In the data rows, the value 500 means zero.
Some points, one per row:
[519, 346, 388, 359, 268, 205, 649, 463, 355, 527, 518, 272, 286]
[371, 494, 624, 529, 606, 401, 401, 499, 582, 595, 495, 730, 556]
[391, 802, 546, 470, 754, 659, 540, 588, 337, 710, 732, 141, 512]
[327, 897, 807, 219, 604, 502, 395, 281, 415, 296, 401, 681, 548]
[355, 718, 691, 632, 770, 726, 351, 582, 643, 623, 521, 760, 706]
[618, 306, 370, 393, 461, 250, 552, 411, 354, 479, 528, 416, 307]
[107, 624, 826, 352, 625, 474, 464, 541, 477, 465, 569, 337, 574]
[600, 799, 676, 719, 657, 875, 321, 607, 700, 448, 475, 710, 821]
[223, 387, 684, 571, 612, 487, 536, 694, 572, 570, 622, 275, 613]
[779, 428, 579, 556, 474, 323, 322, 471, 642, 330, 357, 851, 731]
[369, 933, 646, 658, 685, 903, 478, 650, 535, 623, 606, 342, 667]
[246, 910, 793, 622, 721, 680, 407, 663, 627, 698, 539, 560, 745]
[392, 801, 646, 629, 817, 805, 360, 585, 604, 627, 575, 582, 691]
[503, 100, 172, 272, 518, 129, 615, 233, 293, 531, 585, 446, 149]
[562, 287, 476, 493, 372, 314, 478, 400, 617, 390, 349, 789, 481]
[543, 154, 324, 416, 330, 238, 524, 364, 520, 419, 376, 707, 317]
[607, 662, 489, 601, 779, 760, 408, 517, 505, 520, 606, 536, 658]
[440, 244, 358, 390, 616, 287, 464, 340, 452, 587, 523, 698, 345]
[576, 643, 375, 439, 361, 615, 695, 583, 339, 473, 631, 000, 379]
[283, 965, 710, 596, 735, 790, 484, 691, 529, 693, 645, 374, 650]
[255, 318, 494, 574, 461, 539, 656, 734, 419, 686, 705, 003, 443]
Then 10 other points, each followed by its number:
[701, 387, 285, 407, 191, 408, 692, 461, 351, 363, 487, 134, 269] 0
[296, 561, 601, 426, 523, 295, 546, 541, 435, 677, 578, 423, 387] 1
[262, 385, 702, 606, 662, 424, 466, 713, 654, 541, 550, 368, 633] 2
[619, 464, 419, 162, 273, 480, 584, 406, 224, 410, 587, 175, 371] 3
[346, 412, 430, 414, 760, 370, 486, 432, 383, 694, 647, 571, 412] 4
[560, 243, 514, 745, 579, 434, 469, 736, 689, 582, 494, 508, 645] 5
[365, 015, 581, 497, 310, 324, 496, 480, 664, 488, 341, 714, 503] 6
[418, 233, 408, 415, 522, 268, 471, 358, 477, 540, 461, 751, 357] 7
[402, 275, 430, 426, 570, 333, 479, 364, 494, 564, 587, 737, 391] 8
[550, 162, 386, 423, 262, 247, 556, 375, 538, 383, 462, 643, 334] 9
Which of these numbered points is nearest to each point below, ignoring the 3 directions in which the first points spread most? Its number follows each.
[269, 611, 596, 377, 423, 290, 629, 553, 363, 686, 582, 211, 338] > 1
[468, 260, 527, 742, 590, 452, 512, 769, 705, 805, 559, 413, 659] > 5
[652, 402, 614, 584, 664, 336, 330, 570, 704, 416, 362, 792, 756] > 5
[406, 435, 508, 418, 508, 277, 513, 478, 462, 597, 513, 541, 404] > 1
[811, 351, 248, 476, 184, 501, 634, 432, 449, 266, 390, 305, 329] > 0
[816, 593, 513, 319, 366, 400, 429, 305, 363, 240, 399, 603, 699] > 3
[496, 766, 479, 501, 359, 593, 662, 671, 373, 534, 573, 000, 446] > 0
[732, 418, 336, 616, 223, 663, 546, 504, 643, 211, 275, 579, 534] > 0
[562, 148, 351, 429, 286, 255, 549, 342, 493, 397, 401, 669, 329] > 9
[565, 204, 382, 432, 223, 258, 563, 379, 531, 392, 348, 622, 344] > 9
[671, 261, 463, 584, 393, 430, 428, 400, 671, 330, 290, 897, 532] > 9
[401, 162, 364, 374, 468, 230, 537, 348, 464, 527, 469, 676, 309] > 7
[366, 568, 808, 579, 780, 404, 329, 595, 725, 429, 381, 800, 765] > 5
[289, 498, 371, 316, 759, 324, 602, 456, 248, 751, 784, 237, 311] > 4
[875, 425, 181, 438, 186, 513, 571, 397, 274, 464, 557, 286, 318] > 3
[191, 625, 751, 294, 560, 485, 476, 476, 383, 402, 579, 293, 535] > 9
[482, 082, 308, 374, 434, 183, 536, 314, 448, 491, 457, 674, 240] > 7
[942, 291, 207, 711, 331, 462, 522, 535, 563, 530, 446, 613, 529] > 1
[680, 222, 398, 514, 375, 417, 474, 324, 605, 347, 341, 855, 434] > 9
